In the data rows, the value 128 means zero.
Here are some points, one per row:
[190 172 138  93 111 138  88 121  84 168 171 133  88 146 137  94 191 115
  74 127  78 142 113 104  62 122 184 115 154 158 147 122 152 125 142 136
 108 103 114 142 129 119 127 133  99  57  90 111]
[110 201 154 150 169 181  53  73 135 117 100 151  83 108 142 123 144 132
 142 120 111  71 171 154 129  83 134  91 117 113 159 164 154 204 188  75
 121 135 154 146 115 115 133 155 205 119 124 142]
[174  88 120 142 149  97 131  98 136 125 149 153  67 136 114 136 105 125
 103 198 167 149 174 104 149 104 156 112  78  90 148  95  83 138 135 140
 162 150 156 127 137 171 107 148 144  99 108 102]
[105  77 112 147 187  85 115 114 139 161  61 132 121 109 158 165 182 103
 158 124 130 124 128 106 182 141 142 148 111 143 126  92 186 132 157 141
 100  87  85  97 138 110 128 109 143  95  89 121]
[136 135 104 144 107  38 118 128  93 206 135 122 132 112 149 133  65 117
 153 116  71  49  74 115 149  77 165 105 104  98  77 174  74 149 156 137
 156 124 210 113  92 172 115 118 131 131  85 126]
[138 128 158  99 115 133 112 152  73 116 117 126 139 179 118  53 197  96
 142 122 152 134  67 132 111 189 117 129 127 125 131 126 182 187 140 148
 174 144 130 146  74 189 119 181 157 100  80 114]
[104 140 139 102 145 105  90 108 161 153 134  70  93 169 134 117  51  92
 160 142 116 178 102 158 100 186 161 106 130 106 104 154 136  94 231 137
 123 125 116  89 148 130  57 121 187 195  91 154]
[211  79 123  99 177 138 111 176 158 120 143  95 124 119 172  92 127 158
 125 133 103 116 142 143 141 114 163  92 175  89 117 141 114 102 134 114
 181 130 126 121  88 101 140 111 129 140 149 156]
[ 76  94 127 112 133 172 168 161 146 128  93 146 129 125  90 138  96 115
 139 120  97 169 116 123  99 143 128  98 150 119 214 137  68 163 100 138
 134 119 122 153  94 146  85 135  85 146 104 173]
[154 134  79 142 147 116 121 109 114 134 127 138  79  91 117 157 166  89
 109  81  86 187 147 171 159 115  81 109 115  73 131 145 129 111 133  85
 129 109  91 148  74 143 156 109 171 176 128 116]
[135 148  58  90 142 188 101 130 127 134 172 139 122 125  89 135 139 122
 187 111 162  91  79 135 150 127 150 154 110 151 122 108 141  75  95 146
 104 140 160 111 118 145 129 158  98 127 144 119]
[ 71 169 122 140  91  82 105 143  93  90 116  98 178  93  52 112 112 118
  76 172 137 107 110 121  98  94 146 100 100 143 157  48 125  85 186 144
 174 148  60 102 151 116 201 156  94 146 134 193]
[ 96 102  92 170 154 165 155 131 133 183 146 133 125 136 112 107 121 186
 114 139 174  78 173 115  70 117 157 155 184  97 103 135 162 115 128 102
 130 158  80  81 154 164 136 121 153 111 105 125]
[ 93 138 127 117 184  84 106 162 104 105  98 143 112 116 171 116 116 217
  76 170 135 143 130 158  82 155 138  99  93 150 135 115 162 159 119 146
 149 155 163  97 102 143  89  94 131 140 167 156]
[186 105 145 108 125 126 103 192 123  55 114  95 125  73 137  59 130 117
 165 100 164 119 201 117 131 101 190 131  94 123 114 150  80 115  88  76
  93 124  75 146 133 175  71 132 115 122 139 162]
[214  83 131  87 113 143 145 120 164  52 128  82 142  85  77 109 106  93
 125 143  99 120 124 131 150 146 145 148 164 102 168  95 137 158  87 150
 106 136 181 129 157  99 149  98 151 113 111 173]
[133 143 110 134  93 134 172 147 118 124 130 208 109 156 121 152 118 136
 132 130 143 125 140 143 168 136 147  99 149 138 123 129  84 109  84 169
 171 125 118 172 178 140  98 164 137 180 135 190]
[200 126 183 124 187 140 142 168  90 178 102 134 134 111 102 168  72 122
 112 148 121 131 132 166 142 153 147  93 128 164 107 120 125 138 158 130
 113 108  95 120 110 166 131 119 174  75 186  83]
[120 138 219 183 169  99 114 130 117 106 149 169 111 100 126 180 143  76
  82  98 151 189 116 131 125 118 154 140 133  67  88 134 117 126 130 173
  74 128 163 148 120 153 135  72 126 179 111 118]
[ 97 184 142 171 109 168 133 161 110 133 158 100 118 117 192 165 105 108
 175 101 111 147 156  43 138 137 106 129 138 177 114 128 153 179 104 154
 159 119 151 134 205 157 135 105 130 133 150 206]
[ 58 169 139  64 129 144  90 122 147 109  88 124 138 179 137 179 112 139
 147 114 112 139 112 153 144  83 164 192 186 127 107  85 146 171  56 115
 146 124 101 152 107 128 175 160  83 117 108  80]
[ 79 153 121 108  61 160 177 174 104 135 109 141 131 191 188 129 126 118
  95 159 173 107  97 159 105  77  82 150 118 108 159 107 118 102 134 113
  75  98 143  77 121 113  78  62 164  61 141 165]
[118 148  41 171  82 100 138 169 135  68  85 128 132 195 118 157 107 115
 133 150 152 108 165  83 152 165 111  81 161 124  91 115 140 104 117 145
 100 111 162 196  69  75 109 124 141 144 145 122]
[122 133 162  73  89 128 170 157 214 137 121 212 115  49 149 114  92 170
 134 100 125  77 135 105 130 162 101 165  79 142 124 117 176 108 169 190
 117  89 104 182  98 101 158 128 144 158 119  92]
[192  74 174  87 139 149 159 105  92 124 121 103  98 167 106 147  98 128
  84 164 170 114 143 108  85 131  34 175 112 193  84 143 191  92 150  67
 122  78 182 128 107 131 133 143  37 176  78 149]
[108 127 108  78 101 138 175 123 143 110 191 116 157 114 118 143 127 123
 133 146 161 207 174  93 162  70 103 161  99 135 158 115 100 162 138 149
 154 119 176  96 112  99 100 138 124 146 111 132]
[182 106 125 122  73 165 114  28  92 175 111 142 176  75 148 111  82 113
 178  94 177 152 162 151  87 103 119  45 147 164 105  76 143 148  66 152
 152 165 104 108 109  94 125  71 117 136 121  70]
[ 96 164 107 107 139 129 115 153  99 136 166 174 150 108  61 157 165  99
 179 166 125 110 154 152 109 174 114 154 132  93  86 166 106 157 130 125
 157  87 136 111 130  76 151 122  93  76 116 143]
[ 38 142 106 125  90 175 123  92 115 154 127  82 131 110 173 131 117 129
  97 118 142 146 139 152 137 159 148 122 133  77 135 154 123 104 113 149
 142  71 152 183 133 159 155 160  78 130 147 120]
[103 100 118 122 114 155  89 103 153 113 186 169 197 131 140 114 125  95
 101 162 143  89 103  85 191 139 114 111 135 133 172 136 147 151 127  95
 118 107 108 147 128 151  71  83  78 164 198 107]
[138 119 214 109 128  90 141  50 124 149 151 116 157 154  85 178 155 205
 109  66 126 142 140  96 181 112 150 109 147 153 134 188 130  79 123 126
 165 116  99 154 114 104  81  89 155 109 104 157]
[115  87 128 116  86 168 136 190 162 118 134  81 133 146  82 159 183 161
 127 126 113 124  91 138 137  70  84  54 121 138  90 149 132 157 128 186
 135  99 109 121 174 141 112 107 108 182 133 107]
[ 89 157 103 154 117 143 127 122 132  84 131 123 115 136  90 118 128 159
 160 135 118 122 137 161 157 159 142 148  58 133 119 140 164 123 109 158
 103 154 136 102 101 152 118 134  83 103 175 116]
[156 143 160 229 168 124  91 126 169 151 146 123  81 133 133  73 119 156
 104  86 134 125  77 178 154 155  37 135 131 125 111  64 106 142 108  92
 130 100 106 112 141  88  73 163  79  74  66 154]
[105 115  95 108 148  92 124 117 118 115 124 117 115 175 129  49 125 148
 122 167 131 144 128 135 115  85 122 141 120 173 176 191 100 142 109 211
  68 120  86 166 152  85 169  93 103 109 148 152]
[134 167 115 120 228  79 186 133  91  76 138 120 183 104 142 151 115  70
 131 124 127  83 133 121  75 101  74 134 139 128 185 128 139  95 133 145
 142 150 111 132 165 118  54 180 143 125  89  51]
[170 135 151 101  88  89  87 140 152 167 129 136 104 131 130 132 118  99
 130 137 123 143 121 123 103 131  95 118 127  91 126 215 212 134  95 123
 120 189  99  97 152 161 152 189 122  71 156 121]
[163 168 113 126 171 122 104 116 156 135  99 160 162 163 133 168 169 131
 138 144 123 160 141 111  89 149  82 152 104 141 141 109 106 102 144 124
 143 156 122  98 114 153 132 127 103 116 110 105]
[133 145 147 135 128 163 122 105  55 138 111 137 118 122 127  74 147 193
 189 224  61 135  99  53 155 155  95 161  98  94 122 126 115 108  64 106
  88 144 132 127 163 108 115 145 165 174 147  76]
[220  85 163 157  87 145 104 125 117  99 127 127 178 185 186 171 140 124
 148 126 137  73 125 185 115 144 185 172  76  75 189 120  91 149 110 120
 120 115 115 122 148 115 175 122 108 195  93 154]
[146  87 116 168 134 133 135  65 157  83 171 135 141 118 156 133 120 138
 137 107  72 173 120 149 124 103 104 121 171 127 114 149 136  93 130 130
 112 102 125 122  85 190 156 159 181 105 128 128]
[157 156 114 160 163 126 111 115 156 135  57 128 156 108 111 153 164 148
 134 154 146 123 110 121  94 136  93 168 149 125 129 145 129  82 172 121
 173 166 151 151 124 157 148  80 127  82 109 104]
[120 103 145  88 146  97 163  99 162  85 128 139 142 112 186 146 147 166
 125 111 153 165  54  96 120 130 156  36 119 114  71 146  97 126 146  45
 100 127 137 143 164 115 167 156 140 113 117 120]
[132  98  96 197 125 121 117 147 108 155 160  53 149  99 108 143  97 142
 111  57 159 143  78  76  74 169 127 165  73 136 125 129 100 184 114 121
 105 104 121 157 137  58 140 163 198 121 185 163]
[137 110 135 184 128 108 170 119 159 166  94 149 201  85 124 110 192 111
 111 138 111 153 140 165 142 119 155 132 132 150 102 128 152  80 136 118
 120  95 186  86 166 109 115 167 142 151 163 135]
[ 68 150 174 147 124  91  91 148 175 147 171  77  69  96 162 168 174  93
 118 188 142  68 137 162 125 162 135 110 182 217 141 127  64  96  76 114
 134 180 116 105  62 106 156 137 146 130 134 108]
[120 110 128 129 199 147 101 100 145 139  72 152 134 162 116 104 129  97
  57  72 111 103 166  88 128 128 118 125 113 116  79 127  91 108 114 152
 129 106 151  48 141 131 150 152 177 138 127 150]
[156 104 156 158  97  87 190 125 132 106  99 142  40 157  89  95 128 108
 179  84 178 121 109 100 129 116 146 130 161 131 183 133 113 149 137  81
 188  75 106  90 122 100 183  97 117 156 213  64]
[152  96 132  91  77 125 167  80 127 150 134 113  91  96 155 142 160 136
 140 115  94 109 130 135 132 101 136 171 176 114  88  87 107 158 210 149
  82 195  88 188 116 123  97 168  85 124 180 156]
[ 86 133 138 154 121 171 205 154 154 105 133  93 139 168 127  90 138  87
 124 145  80 148 111 128 158 108 142 137  58 133  92 145 152 124 118 130
 156 178 118 186 117  76 143  99 102 105 133 135]
[ 96 165  76 130 114 106 131 107 166 138 125 103 152 154 124  83 121 156
  92 134 119 124 130 161  85 136 135 173 125 172  97 117 144 144 105  99
 139 141 119 139 168 190 115  90 150 142 130 124]
[ 87 146  92 146  80 176  88 161  68 101 109 171  92  72 159 138  63 145
  73 108 118 162 102 122 197 129 162 175 181 169 163 159 114 137 185 100
 127 178 144  64 134  77 147 150 132 137  91  61]
[ 67  44 149 108  89 110 121 183 114 149 181 133 149 185 111 119 119 146
 176  50  89 143 226 169 114 139 111 107 136 139 173  66 120  96 145 102
  97 175 185 184 186 130 161 108 134 109 139  97]
[128 187  87  86 139 130 163 139 101 169 143 124 154 122 101 122 125 124
 147 144 158 107 124 127 172 153 121 130 157  95 155  99 142 138 104 121
  89 130 127 112 135 143 160 111  92 147 129 154]
There is one direction along which these points spread out most. Take the direction at right angles to it along which they spread out most. Go by this last direction. Where along it does each point below lie, from 0 to 99? The average is 50, and the first point in the table lies past the average. One standard deviation of the points above along it is 16.
[190 172 138  93 111 138  88 121  84 168 171 133  88 146 137  94 191 115
  74 127  78 142 113 104  62 122 184 115 154 158 147 122 152 125 142 136
 108 103 114 142 129 119 127 133  99  57  90 111] ~ 63
[186 105 145 108 125 126 103 192 123  55 114  95 125  73 137  59 130 117
 165 100 164 119 201 117 131 101 190 131  94 123 114 150  80 115  88  76
  93 124  75 146 133 175  71 132 115 122 139 162] ~ 20
[138 119 214 109 128  90 141  50 124 149 151 116 157 154  85 178 155 205
 109  66 126 142 140  96 181 112 150 109 147 153 134 188 130  79 123 126
 165 116  99 154 114 104  81  89 155 109 104 157] ~ 25
[ 87 146  92 146  80 176  88 161  68 101 109 171  92  72 159 138  63 145
  73 108 118 162 102 122 197 129 162 175 181 169 163 159 114 137 185 100
 127 178 144  64 134  77 147 150 132 137  91  61] ~ 70
[211  79 123  99 177 138 111 176 158 120 143  95 124 119 172  92 127 158
 125 133 103 116 142 143 141 114 163  92 175  89 117 141 114 102 134 114
 181 130 126 121  88 101 140 111 129 140 149 156] ~ 23
[120 138 219 183 169  99 114 130 117 106 149 169 111 100 126 180 143  76
  82  98 151 189 116 131 125 118 154 140 133  67  88 134 117 126 130 173
  74 128 163 148 120 153 135  72 126 179 111 118] ~ 33
[ 58 169 139  64 129 144  90 122 147 109  88 124 138 179 137 179 112 139
 147 114 112 139 112 153 144  83 164 192 186 127 107  85 146 171  56 115
 146 124 101 152 107 128 175 160  83 117 108  80] ~ 72
[104 140 139 102 145 105  90 108 161 153 134  70  93 169 134 117  51  92
 160 142 116 178 102 158 100 186 161 106 130 106 104 154 136  94 231 137
 123 125 116  89 148 130  57 121 187 195  91 154] ~ 49
[ 76  94 127 112 133 172 168 161 146 128  93 146 129 125  90 138  96 115
 139 120  97 169 116 123  99 143 128  98 150 119 214 137  68 163 100 138
 134 119 122 153  94 146  85 135  85 146 104 173] ~ 41
[152  96 132  91  77 125 167  80 127 150 134 113  91  96 155 142 160 136
 140 115  94 109 130 135 132 101 136 171 176 114  88  87 107 158 210 149
  82 195  88 188 116 123  97 168  85 124 180 156] ~ 35
[170 135 151 101  88  89  87 140 152 167 129 136 104 131 130 132 118  99
 130 137 123 143 121 123 103 131  95 118 127  91 126 215 212 134  95 123
 120 189  99  97 152 161 152 189 122  71 156 121] ~ 61
[ 38 142 106 125  90 175 123  92 115 154 127  82 131 110 173 131 117 129
  97 118 142 146 139 152 137 159 148 122 133  77 135 154 123 104 113 149
 142  71 152 183 133 159 155 160  78 130 147 120] ~ 56
[163 168 113 126 171 122 104 116 156 135  99 160 162 163 133 168 169 131
 138 144 123 160 141 111  89 149  82 152 104 141 141 109 106 102 144 124
 143 156 122  98 114 153 132 127 103 116 110 105] ~ 70
